One turning vector, and how many ticks it has turned:
The counts run from 0 to 152.
[176 128 148 134 127 140 116  98 142 146 169 189 101 161 127 137  85 195
 116 113 121 128 105 123 120 121 133 105 154 180 119 102 158 103 170 140
 110 161  82 117 167 132 100 146 150 126 126 111  90 159 107 106  85 125
 133 158 165 152 107 159 157 111 116 149 141 132 121  95 121 144  92 154
 128]
85
[192 120 145 135 128 143  96 117 121 131 174 152  84 160 134 121  94 199
 137 105 131 137 144 147 125 107 139 125 152 159 105  95 140  90 156 159
  82 161 119  91 137 110 116 129 144 118  95 108 111 164 135 134  86 129
 113 135 175 135 144 179 138 108 108 149 139 115 121  99 124 137  66 142
 111]
146
[150 123 142  88  98 145  89 113 146 183 166 182 121 130 130 121  90 148
 128 127 115 125 121 137 125 127 140 131 126 168 109 101 138 105 152 148
 109 173  99 111 140  97 142 143 171 142 135  80  93 128  91 107 100 166
 122 190 160 190  83 144 124 120 114 145 155 130  99 111 122 132  84 152
 148]
9
[150  90 140 115 121 120  96 126 160 138 177 161 135 147 118  98  87 156
 135 114 129 114 114 123 143 144 141 110 138 172 116 130 174  82 129 133
 102 117  72 119 173 141 138 149 145 136  73 119  99 136 120  95  93 125
 125 160 151 138  90 150 151 123  99 140 129 149 110  78 107 176  80 156
 104]
140
[187  93 129 107 145 138  95 110 154 133 189 163 114 146 126 126  92 180
 131 104 120 123 146 149 128 131 120 123 127 144 132 100 141  98 122 124
  80 157 105  96 137 143 107 155 163 135 104  94 133 142 130 123  82 135
  87 179 161 148 104 167 130 118  97 138 133  99 108  92 129 135  71 159
 102]
81
[152 109 151 110 129 145 108 110 126 171 152 177  94 148 129 133  85 177
 130 114 150 136  90 123 131 138 137 125 141 180 120  95 169 108 153 178
 107 146  97 134 138  94 119 150 157 138 112 107  80 140 116 103 110 134
 129 139 171 149 115 153 172 103 104 147 163 137  99  92 117 151  75 157
 140]
132
[149 123 148 114 104 135 118 120 135 174 169 183  96 146 149 142  86 181
 117 131 132 128 107 125 143 139 120 119 135 190 139 110 179 110 173 154
 121 162 100 122 146 105 139 140 165 145 111 122  77 140 110  98  95 140
 142 149 157 149 101 128 158 103 112 158 158 148  94  87 118 148  97 163
 156]
133
[195  96 149 110 129 123 101 100 148 133 192 160 121 149 112 118  90 174
 127 106 116 132 154 157 112 130 117 126 122 165 124 106 159 103 130 110
  95 154 105 111 139 127 128 158 173 130 102  93 115 136 106 121  82 137
  89 173 180 145  87 166 126 130 103 137 120 104 109 100 143 150  72 150
 114]
144
[168 143 152 147  96 133 105 109 136 148 169 178 116 154 149 135  97 196
 107 127 110 128 126 135 123 107 131 120 146 184 106 101 154  92 182 128
 120 187 109 102 154 119 129 122 161 128 135 103  85 160 102 110  76 138
 138 158 162 156 101 142 130 102 115 161 141 150 126  98 121 134 102 157
 147]
86
[167 110 145 128 114 133 107 125 145 152 193 187 109 151 130 138  83 188
 119 126 108 133 128 104 136 128 126 117 135 166 135 103 176  97 169 134
 114 156  97 126 150 148 127 153 168 153 100 136 102 152 121 105  70 108
 139 152 148 130  91 122 159  97 111 151 151 137 120  85 124 161 107 182
 127]
38
[132 122 126 124  96 136  97 102 159 175 156 178 139 145 131 126  96 165
 124 130 148 118 103 132 149 155 107 115 132 184 105 136 155  88 145 147
 102 135  81 103 167 129 149 132 165 147  98 118  80 132 108 108 102 155
 137 176 150 134  69 144 149 115  76 150 147 151  92  66 102 156  99 137
 114]
93
[190 117 142 121 103 136 105 102 160 148 184 171 106 116 136 110  88 129
 129 118 108 129 154 140 143 121 151 139 128 170 111 116 134  88 165 123
  99 170 103  95 129 112  99 105 164 131 105  82 107 145 124 144  82 154
 141 172 153 157 100 158 106 117 123 124 155 105 123  97 108 140  95 176
 104]
105
[153  96 146 105 108 138 115 116 132 172 174 172 107 153 129 134  85 182
 142 135 145 140 112 128 130 151 124 121 135 180 121 109 181  98 155 173
 124 146  92 142 152 108 132 144 176 150  88 121  74 132 102 107 105 140
 134 144 167 146  95 133 162  97 117 150 154 141  97 104 125 158  95 166
 138]
53
[166  95 151 137 102 119 108 112 171 121 176 160 131 143 120  94  97 153
 127 116 137 131 123 138 145 138 149 132 139 191 113 136 177  72 147 110
 102 128  93 118 163 138 130 118 140 137  79 111  94 137 130 117  79 121
 133 146 179 128  99 155 127 118  97 136 134 148 128  71 115 164  87 167
  92]
61
[131 110 121 102 106 163  65 126 126 188 163 155 125 136 127 107  93 146
 148 116 126 118 117 125 141 129 143 112 144 147  99 123 134  64 127 189
  78 130  83  98 162 120 148 134 150 134  87 111  89 135 123 102 116 146
 126 173 140 161  93 158 154 128 105 149 144 147 100  89  96 151  87 138
  99]
12
[150  92 149 121 112 144 103 121 141 158 167 163 107 146 127 126  96 187
 145 139 158 163 113 108 129 152 136 135 134 158 117 102 165  86 154 182
 122 129  94 142 126 125 123 143 182 148  78 120  90 133 111 130  91 126
 142 140 185 138  99 140 161 102 110 132 173 141 112 107 123 159  88 180
 116]
116
[191 110 152 139 116 139  99 113 121 137 185 141 109 162 127 121 105 201
 147 131 132 152 159 144 113 108 146 129 153 155  95 104 142  67 161 159
  96 154 108 105 130 131 129 130 156 116  98 110 110 154 116 143  70 130
 116 141 187 137 122 180 127 105 121 144 139 120 131 116 128 147  81 142
  98]
83
[169 145 150 134  92 137  87 123 140 161 175 183 136 125 142 117 106 166
  97 121  95 134 133 130 109  98 157 134 121 166  98  92 148  88 167 134
 112 183 101 108 130 104 133 128 165 134 124  92 101 142  93 115  67 122
 134 164 163 179  90 155 116 120 121 132 146 132 131 115 133 134  87 161
 128]
24
[171 131 144 135  90 142 113  91 163 165 159 181 147 126 126 103  94 144
 111 119 129 136 105 143 134 127 134 127 134 195  94 140 153  77 157 143
 103 135  82 108 151 111 132 117 144 115  95 113  64 127 108 127  91 138
 141 156 166 150  93 168 134 137  95 125 143 144 131  84 112 162  85 141
  90]
108
[173 120 143 133 121 143  85 116 141 152 160 163 122 134 120  91  98 132
 117 100 123 132 111 130 139 112 168 130 146 182  93 117 147  74 143 157
  83 134  86  96 134  97 118 118 125 120  80 105  86 144 142 124  84 120
 132 138 156 149 125 185 148 132 108 130 144 136 132  81 110 160  64 151
  85]
44
[154 102 134  87 100 150  71 136 131 181 183 148  95 133 141 113  83 143
 151 121 123 108 145 128 166 134 135 110 144 153 130 117 135  95 141 160
  83 156 110  85 156 104 140 122 154 152  91  96 102 142 134 107 111 166
 123 176 127 147 100 143 140 113 105 162 149 127  82  80  94 140  98 153
 131]
74
[180 102 153 142 120 137 116  96 149 136 172 172 112 150 123 127  97 195
 137 131 139 157 117 127 112 124 143 127 148 164 105 105 165  73 170 152
 115 146  84 129 146 138  98 128 164 123 108 108 103 158 109 139  70 115
 135 145 185 137 102 158 141 104 123 128 152 126 139 105 127 155  95 169
  96]
21
[202 117 147 137 112 140  96 113 133 140 173 145  98 162 129 123 106 192
 144 120 139 145 160 158 118 111 127 132 144 154 114 115 139  89 158 138
  87 171 125  88 126 115 120 121 157 115 103  96 107 159 121 142  78 153
 107 144 181 125 124 180 122 107 101 144 134 114 112  97 127 132  81 140
 109]
3
[158 110 137 108  92 146  93 115 151 171 171 160 111 124 153 114  86 150
 152 143 131 129 142 141 149 141 137 132 135 161 115 115 137  91 158 149
 104 174 109  96 130  98 139 107 172 143 113  72 102 137 112 131 108 181
 137 185 160 156  87 146 117 106 106 147 166 119  95  94  97 130 102 160
 133]
10
[160  86 146 105 105 129  87 129 141 141 188 149 127 141 117  94  91 149
 140  96 105 117 126 131 131 121 156 115 136 170 102 122 160  68 137 138
  97 118  83 113 170 128 138 141 130 131  67 111  92 130 121 104  81 119
 118 155 153 145  96 163 138 137 120 142 127 141 123  84 119 173  75 147
  90]
60
[162 144 135 128 134 142  83 112 146 157 153 175 138 138 119 118 102 158
  92  95 129 128 120 157 131 133 128 147 109 172 117 105 153 109 116 143
  81 165 125 104 100  92 142 153 164 141 112 100  99 137 113 112  97 136
 104 154 158 160 103 172 140 141  74 126 144 129 106  77 135 149  48 136
 129]
48
[176 116 163 129 104 141 118 109 123 164 157 160 111 151 131 127  93 185
 138 124 149 152 119 149 104 126 140 127 145 176 104 111 164  88 157 171
 116 151 102 128 143  90 136 128 161 117 108 108  74 140  98 122 102 143
 118 138 197 151 114 177 145 106 121 151 151 140 112 114 131 148  80 136
 126]
68
[184 113 145 111 143 130  92 112 155 132 173 168 137 147 115 116  97 173
 112 101 111 124 134 150 116 129 130 129 120 162 126 101 152 105 120 109
  89 154 102 104 136 127 122 166 161 132 121  94 129 143 109 116  84 131
  86 179 171 157  96 167 128 134  88 126 124 114 115  88 142 140  60 147
 110]
1
[158 121 137 138 135 130  71 131 151 120 169 154 135 155 124 104 118 198
 113 104 126 126 132 148 133 122 144 136 132 159 103  96 160  79 124 116
  81 160 123  93 125 133 145 151 146 143 107  94 126 158 127 119  80 113
 104 155 165 155  99 165 118 124  77 128 129 149 130  72 132 149  66 153
 107]
0
[151 152 133 126 105 151  78 119 134 182 158 171 149 137 126 130 107 167
  97 115 121 125 125 156 126 129 102 134 109 169 110 115 149  94 129 147
  86 163 117 103 104  97 158 155 181 142 101 124  85 135  90 110  96 141
 111 158 152 154  88 158 132 142  81 140 128 142 113  80 139 148  63 130
 124]
111
[180 109 132  94 133 131  97 118 152 157 193 179 106 118 123 111  82 132
 117  99  92 130 137 124 143 123 159 127 123 167 119  89 148 102 147 124
  96 154  83 106 126 117 105 149 158 144 106  86 119 147 128 110  73 126
 129 171 135 168  94 151 134 127 122 124 154 103 123 100 120 144  85 185
 114]
41
[170  91 134 115 115 139  66 146 131 151 195 141  97 140 133  97  95 145
 152 101 102 118 147 127 159 115 162 115 146 160 111 110 144  65 147 148
  66 130 105  90 153 125 140 122 133 135  69 108 108 147 148 108  91 123
 121 151 136 143 114 160 149 122 119 145 140 131 117  81 110 158  80 158
 106]
59
[186 109 127 123 136 151  84 121 123 147 192 143  92 154 120 130  92 188
 142 112 117 137 159 128 127 111 123 116 144 133 123 104 129  84 145 159
  69 156 110  85 133 142 119 152 163 125  88 127 127 158 136 127  65 119
 107 151 149 121 108 167 152 108 105 146 127 104 112  95 126 139  83 149
  97]
19
